In the rows, 128 means zero.
Each path is a new rotation, seen through one point. The rows after it are directions, each followed by how far the rotation turns it, in degrees per step (0 if it stays put).
Each turn is a multiple of 5 degrees from 10 to 175, or 0.
Each row of a path follows its step; steps can be skipped.
Path 1:
step 1: [133 129 116 138 124 131 122 126 138 124 131 130 137 132 122 125 126 130
 119 131 132 129 126 122 137 124 138 119 137 129 128 122 129 127 131 132
 125 131 124 124 136 133 123 123 124 141 122 129 136 128 126 126 130 130
 131 129 128 130 127 127 118 123 127 120]
step 2: [129 132 129 123 128 130 135 131 126 131 135 130 121 116 122 127 129 124
 134 127 127 126 134 136 128 132 119 127 124 136 121 124 127 128 129 121
 125 138 131 130 124 119 132 134 132 125 132 125 136 131 117 129 122 123
 134 119 131 131 124 140 131 119 125 122]
step 3: [125 117 133 130 127 137 124 126 131 135 121 137 125 131 128 127 140 130
 115 129 131 117 129 127 122 124 123 129 127 124 126 132 126 130 125 127
 121 122 134 136 130 134 129 119 130 132 124 134 121 132 127 132 130 128
 124 129 119 125 140 128 134 130 126 128]
step 5: [129 121 128 130 126 129 132 131 126 129 134 116 126 125 127 130 124 136
 131 140 136 120 134 130 126 134 132 133 120 133 133 133 125 131 140 133
 123 138 125 136 136 126 130 135 131 119 127 129 118 128 126 135 136 131
 129 127 131 127 123 124 132 131 130 125]
step 8: [133 135 132 121 125 128 124 123 140 124 119 127 127 124 129 123 128 120
 126 124 135 119 135 128 130 124 118 131 127 130 137 133 133 133 139 120
 135 130 121 122 120 121 124 124 128 124 129 132 117 127 132 133 131 129
 130 130 129 124 132 121 133 125 131 123]
step 9: [121 132 141 130 134 131 125 125 122 132 130 126 133 132 135 130 131 132
 127 125 125 121 120 127 128 142 132 134 132 128 133 134 126 126 117 132
 127 128 137 123 119 134 130 132 130 127 132 130 136 126 140 116 129 127
 128 122 128 123 120 128 127 128 125 132]
step 12: [124 120 128 126 127 126 129 124 130 124 130 138 137 133 135 124 119 128
 123 132 129 139 124 141 137 127 130 129 126 136 124 125 128 123 127 125
 132 136 138 125 130 130 131 128 125 128 142 124 129 124 128 132 127 122
 126 131 123 124 123 125 130 119 117 135]
step 16: [143 118 122 139 127 134 125 131 124 121 127 120 127 123 122 134 118 129
 130 126 124 124 132 123 124 127 135 122 134 121 128 128 132 122 121 131
 128 125 125 124 134 141 129 129 123 125 128 135 126 137 128 129 128 129
 123 135 132 135 128 127 127 124 124 135]
step 17: [114 134 123 123 126 126 128 130 126 128 135 127 133 121 127 121 127 124
 118 140 135 136 132 133 130 132 133 116 121 124 122 130 132 128 132 130
 132 133 121 130 134 124 125 123 128 130 129 122 134 128 119 123 129 130
 134 124 128 138 121 130 127 129 129 119]
Directions:
[131 129 128 130 125 129 127 127 127 129 128 129 129 130 129 129 128 127
 129 126 129 128 127 129 128 129 127 126 132 127 129 127 128 127 129 131
 128 127 128 126 125 130 131 127 128 128 128 126 128 130 127 127 129 130
 130 128 128 128 128 129 129 129 127 128]  145
[130 131 127 127 128 128 128 128 129 128 127 127 129 130 126 129 127 128
 127 128 129 127 127 127 128 128 128 127 128 129 127 125 129 128 126 128
 125 126 126 127 127 131 129 127 129 128 131 131 128 128 131 127 127 127
 125 127 129 128 126 129 126 128 129 126]  145
